arr =
[[126 132 112 114]
 [142 125 135 121]
 [125 136 120 118]
 [143 130 125 107]
 [130 130 113 110]
 [126 131 116 116]
 [131 129 116 113]
 [134 132 114 105]
 [118 123 134 150]
 [126 121 130 139]
 [121 122 138 152]
 [139 125 145 133]
 [118 132 117 128]]
arr[0, 0] = 126
arr[:, 1] = [132, 125, 136, 130, 130, 131, 129, 132, 123, 121, 122, 125, 132]
arr[8] = [118, 123, 134, 150]
arr[:, 2] = [112, 135, 120, 125, 113, 116, 116, 114, 134, 130, 138, 145, 117]
arr[10] = [121, 122, 138, 152]
arr[7, 0] = 134
arr[9, 1] = 121
arr[3, 1] = 130
arr[12, 0] = 118
arr[10, 2] = 138
arr[11, 3] = 133
arr[11, 1] = 125
arr[2] = [125, 136, 120, 118]
arr[5] = [126, 131, 116, 116]
arr[1, 0] = 142
arr[1, 2] = 135
arr[9, 3] = 139
arr[5, 1] = 131
arr[0, 1] = 132
arr[10, 1] = 122
arr[0, 3] = 114

X =
[[116 142 139 106 130 131 122 111 146 132 123 137 124 141]
 [126 128 128 132 130 126 122 128 138 136 118 140 124 137]
 [114 138 136 136 130 131 122 111 144 132 125 130 124 141]
 [116 138 129 149 125 131 122 104 144 132 124 137 124 141]
 [115 138 128 138 130 131 122 100 140 132 124 137 120 141]
 [133 131 141 141 131 114 122 125 143 146 111 140 126 135]
 [115 139 121 121 130 129 122 109 144 132 124 137 124 141]
 [116 142 120 115 130 131 126 110 146 132 125 137 124 141]
 [116 137 129 118 130 131 119 111 153 132 124 137 124 145]
 [131 124 122 145 127 126 132 124 142 125 124 131 131 119]]
X[-10][-14]	116
X[0]	[116, 142, 139, 106, 130, 131, 122, 111, 146, 132, 123, 137, 124, 141]
X[-8][-3]	130
X[:, -4]	[123, 118, 125, 124, 124, 111, 124, 125, 124, 124]
X[4][11]	137
X[:, 6]	[122, 122, 122, 122, 122, 122, 122, 126, 119, 132]
X[-6]	[115, 138, 128, 138, 130, 131, 122, 100, 140, 132, 124, 137, 120, 141]
X[:, 9]	[132, 136, 132, 132, 132, 146, 132, 132, 132, 125]
X[-4][10]	124
X[8]	[116, 137, 129, 118, 130, 131, 119, 111, 153, 132, 124, 137, 124, 145]
X[3][11]	137
X[-7][-12]	129
X[4][3]	138
X[-2][11]	137
X[6][3]	121
X[4][-14]	115
X[4][4]	130
X[-3]	[116, 142, 120, 115, 130, 131, 126, 110, 146, 132, 125, 137, 124, 141]
X[-3][-4]	125
X[1][-9]	126
X[-6][-4]	124
X[0][13]	141
X[6][-8]	122
X[:, -7]	[111, 128, 111, 104, 100, 125, 109, 110, 111, 124]
X[6][5]	129
X[0][-12]	139
X[5][2]	141
X[-7][9]	132
X[6][-13]	139
X[8][1]	137
X[-5][8]	143
X[9][6]	132
X[-4][-2]	124
X[-1][-3]	131
X[1][-10]	130

W =
[[147 141 125 101 145 113 143 131 148 131 148 145 144 156 147 130]
 [123 126 140 133 130 100 100 153 134 139 102 118 111 122 106 114]
 [ 98 119 130 102 119 147 116 137 103 153 119 102 127 112 116 125]
 [102 133 106 149 150 124 149 157 149 153  98 154 119 124 112 126]
 [133 145 105 122 113 136 134 113 131 146 139 141 121 143 119 156]
 [106 114 140 110 106 137 113 101 111 113 152 103 111 140 151 101]
 [113 152 128 129 130 107 140 119 124  99 144 111 142 138 106 142]
 [148 120 106 141 105 134 128 112 148 103 138 129 109 153 101 118]
 [149 117 147 148 128 118 128 104 105 141 117 105 100 126 146 155]
 [124 134 105 138 117 133 127 143 108 108 120 123 136 118 113  99]
 [126 112 117 141 122 107 102 109 148 139 154 135 150 104 154 109]
 [106 154 133 129 149 123 104 130 136 108 100 142  99 134 106 130]]
W[0,0]	147
W[5,11]	103
W[7,13]	153
W[0,4]	145
W[:, 11]	[145, 118, 102, 154, 141, 103, 111, 129, 105, 123, 135, 142]
W[0,8]	148
W[6]	[113, 152, 128, 129, 130, 107, 140, 119, 124, 99, 144, 111, 142, 138, 106, 142]
W[11]	[106, 154, 133, 129, 149, 123, 104, 130, 136, 108, 100, 142, 99, 134, 106, 130]
W[1,9]	139
W[:, 4]	[145, 130, 119, 150, 113, 106, 130, 105, 128, 117, 122, 149]
W[11,2]	133
W[6,9]	99
W[5]	[106, 114, 140, 110, 106, 137, 113, 101, 111, 113, 152, 103, 111, 140, 151, 101]
W[2,5]	147
W[11,14]	106
W[3]	[102, 133, 106, 149, 150, 124, 149, 157, 149, 153, 98, 154, 119, 124, 112, 126]
W[0]	[147, 141, 125, 101, 145, 113, 143, 131, 148, 131, 148, 145, 144, 156, 147, 130]
W[11,11]	142
W[4,15]	156
W[7,8]	148
W[8]	[149, 117, 147, 148, 128, 118, 128, 104, 105, 141, 117, 105, 100, 126, 146, 155]
W[10,4]	122
W[10,15]	109
W[9,9]	108
W[6,8]	124
W[3,7]	157
W[1,14]	106
W[0,9]	131
W[2,11]	102
W[10,13]	104
W[4]	[133, 145, 105, 122, 113, 136, 134, 113, 131, 146, 139, 141, 121, 143, 119, 156]
W[10,1]	112
W[8,9]	141
W[1,15]	114
W[:, 14]	[147, 106, 116, 112, 119, 151, 106, 101, 146, 113, 154, 106]
W[10,14]	154
